In the data rows, the value 128 means zero.
Here are some points, each followed by its number:
[118 153 144 103 143 125 134 110 107 140 154 166] 0
[129  75  92 106 135 134 104  98 165 131  73  90] 1
[ 93 159  90 140 153 161 145 156 104 132 116 104] 2
[129  63 103 110  98 137 113 146 178 107 102  52] 3
[168 113 203  46 175 135 125 156 170 138 116 109] 4
[123 176 109 164 122 126 110 108 152 113 174 174] 5
[134 139 143 140 147 124 143 137 137 128 126  92] 6
[127   0 134 103 107 118  97 108  97 117  32  56] 7
[120 140 105 143 140 117 160 133 132 133 129  81] 8
[186 185 131 140 111 107 144 124 116 136 176 220] 9
[127 105 112 115 159 142  71  98 151 123  79 102] 10
[192 128 141 150  71 119  92 140 119  93 166 190] 11
[113 117 116 133 145 142 122 106 130 139 101 156] 12
[176  51 116 120 100  66 175 127  91 121  71  52] 13
[192 128 139 148  72 120  92 136 126  93 164 184] 14
[ 80 103  60 159 182 118 150  82 163 140  84  61] 15
[128  90 132 107 160  78 136 132 135 128 124  84] 16
[148 141 131 137 145 121 131 123  95 126 140 184] 17
[140 113 229 125  95 126 149 161 110 103 180 111] 18
[ 78 140  94 102 158 129 162 125 211 145 134  67] 19
[111 192 150 169  85  98 167 176  68 126 171 116] 20
[118 109 133 133 102  73 206 155  67 134 126  82] 21
New points follow, each followed by the number of its nearest point above.
[197 130 199  83 175 114 134  93 208 138 160 122] 4
[161 168  25 204  97 128 119  80 214 119 136 127] 5
[121 138  98 147 148 116 163 126 129 133 127  78] 8
[ 67 176  41 196 125 183 124 101 172 128 175 201] 5
[ 94 157  92 136 163 159 140 155 106 136 116 103] 2
[154 101 156 106 124  74 112 131  99 132 118 118] 16
[102  71 125 127  97 131 134  97 148 131 113 146] 12
[124   0 149  97 102 112  98 116  88 115  32  47] 7
[142 156 126 157 119 152  76 124  77 128 122 191] 17
[163 142 196 103  92 133 140 177 125 114 176 128] 18
[116 158 144 111 133 125 136 115 105 138 160 170] 0
[130  68 107 113  98 137 106 145 171 109 105  62] 3
[155 144 192 111  96 138 143 169 123 114 171 137] 18
[104 189 149 163  87 101 166 176  73 129 165 105] 20
[179 191 126 142 113 110 149 127 112 139 177 223] 9
[133 113 136 134  90 125 135 139 146 120 147 132] 6
[193 134 200  82 173 127 123  98 208 133 157 127] 4
[126  75 123 104 159  76 135 133 135 126 114  75] 16
[125 183 120 170 120 126 112 107 158 113 178 181] 5
[132  68 103 120  88 138 101 137 182 105 109  68] 3
[ 71  90 128 138 155 185 144 120  99 134 107 162] 12
